A single turn carries every row of the set below to another of its rows. Some are shown first; where does it send the rows asked next?
Z974: [ 17 -12  35  12   0  -7  -8 -18 -22  26 -18   4  -3  20 -13  35 -10 -18
  20]
Z42: [-30  26  12   0  -5 -14   6 -20  -7  29  12  51  11 -10 -42  -8  -3   3
   1]
Z611: [ -4  -3   2  30 -27   7  16 -40 -13  26  17  12   6  11 -24  21 -43 -24
  11]
Z121: [ 35   9  -6  -8 -24 -19 -17   3   7  46  21  18  22 -22 -10  15 -15  10
  -5]
Z781: [  1  47   6  15  19  -5   2 -29 -23  27 -27  -4  15  11  -9  -1  17  18
   7]
Z819: [ 18   6 -20  -1 -22  11  15 -25 -21 -23 -25   5  29  45  10  -3  26  -6
  18]
Z654: [ 11 -36 -16  -4  -2 -14  14  -9  30  25  24  32 -22  -6 -16   3  21 -18
 -12]
Z783: [ 33   2 -22  12  17   0  20 -19  19  25 -25  39  16  32 -38  -1  11  -2
 -19]
Z825: [  0  25  15  -8 -12  -8   0   7   6  -8  37   0 -36   0 -14 -16  12 -13
  35]
Z377: [  2   5  12 -14 -29  -4   5   6   3  -1  47   3 -31  -4 -23 -20  17 -25
  18]
Z671: [-13  -2 -30  -5 -19  19  17  -8  -2 -14  -4  13 -18  -8 -19  33  11 -40
 -24]
Z830: [ -7   3 -27   7  -9  14  -4 -24 -21 -38   3   4 -33   8 -33  -3  -1  14
 -22]
Z265: [ 23 -14 -26   4  -2   8 -20 -16 -10 -19 -17  -5 -23   4  -8  22   9  11
 -34]
Z357: [ 19   7  -5 -11 -11  -6   0  21  10  15  15  -5  -5   0  -4 -53  -1  36
  -3]
Z423: [-21   8  19  11 -12  10   9   1  -6  12  41  21  41   2 -16  -1   7  14
 -30]
Z442: [ 17   4 -11  34  -6   5  11 -25   1 -20  41   8 -12  16 -18   3 -15  36
  19]
Z244: [ -6   3 -21 -23  -6  -8  -3  19 -10 -10 -13 -10 -44  -6 -17  18  -4  -3
  13]
Z886: [ 10 -16 -12  -1 -15  -9  17  -5  39  20  20  35 -20 -16  -6   8  16 -36
  -1]
Z328: [-26   0   2 -10 -13   7 -13  -1 -36  -1 -15 -23 -22  -5  -4  14 -12 -13
 -13]
Z937: [  4 -24 -26   0 -26  22  14   0 -10 -13  -5  10 -14   5 -24  30 -38 -17
 -13]
Z410: [ -6  -7 -46 -10   1 -14  37 -21 -16   8 -26  22  22  20  20  -3   3 -12
  15]
Z304: [ -5  11 -34  45 -16  17  12 -14 -11  27 -30  17  27   8 -18 -12  26  25
  13]
Z766: [  0   9 -23   9 -29  60  -5   3   3  34   3  23  18   0 -10 -24  12  -9
  24]
Z249: [ 27  33   2   4 -26  22  21   5  -5  26  -9  -1  30  -4   5  23 -23 -11
  30]
Z72: [-21   5   5 -17  -6   1  36  24  14  32  -1  19   9  16 -27 -30   8 -30
  -7]
Z163: [ 39   2  20 -11  -2 -12 -19  19   0  15  17  31  13  26 -39  -8 -20  11
  -3]
Z717: [ 25  24 -12  18 -42  40  14 -27   6  -1  26  17  24  -6 -10 -27  -4   8
 -15]
Z409: [ 30  34 -32  19 -10  13  -1  24 -28  24   1 -20  25  20  -9 -13   9  -5
  26]
Z553: [ 15 -14 -30 -24 -10  18  12  -3  -7 -20   7   7  17  54   4 -32  16  -5
   7]
Z323: [  6 -11  40  13  -4 -17 -17  -8 -15  30 -16 -17  -4  27  -5  17  -5 -11
   8]
Z801: [ 29   6 -47  18  12  15   3  14 -12  20  14  23  13   1   5 -48  -1   0
 -10]
Z668: [ 10 -15   3  31  14 -22   2 -24   6   4   9   8  -1  14   3   4  37  -4
 -40]
Z498: [-14 -13 -50 -17 -30  12  28 -15  -9   9  12   1  25  13  23 -18  -2   2
  14]
Z593: [-12   0   5  15   3  21   7  31  -9  13 -27  26  13  16  -1 -42  25   1
  13]
Z477: [  7   4  -1  35 -27   5  16 -52 -27  11  22  15   4  -6 -18  23 -30 -10
  11]
Z361: [  0 -15  14  20  31 -24   5 -19 -13  10   7   6  -4  22  -8  10  35  -9
 -28]
Z905: [  4  44  30   4 -26   3 -16 -15  -5   6  13  23  23  -1 -30   8  37  -1
  -1]
Z846: [ 22  -1   0  22 -22   1  11  -8  -6 -23  44  -3 -13   0  -9   4  -6  36
  26]
Z207: [ 30  11 -29  22 -12  -6  12  10 -18  33 -34  30  17  16 -26 -27  -2 -37
   6]
Z187: [ -3  -7 -26 -36  -6   1  -4 -29 -11  15 -26  24  -5  30   1 -39  11 -15
  21]
Z651: [ 33  20  -8  11   6 -30  19  16   6   5  13  35  26   4 -24  31   0  18
   5]
Z388: [ 18   7 -32 -24 -43   5 -10 -35 -22  13 -18  -4   9  16  10 -22   2  -6
  30]

Z905 moves to Z651
Z671 moves to Z244
Z361 moves to Z654
Now find these:
Z249 moves to Z781
Z553 moves to Z498
Z801 moves to Z766
Z825 moves to Z442

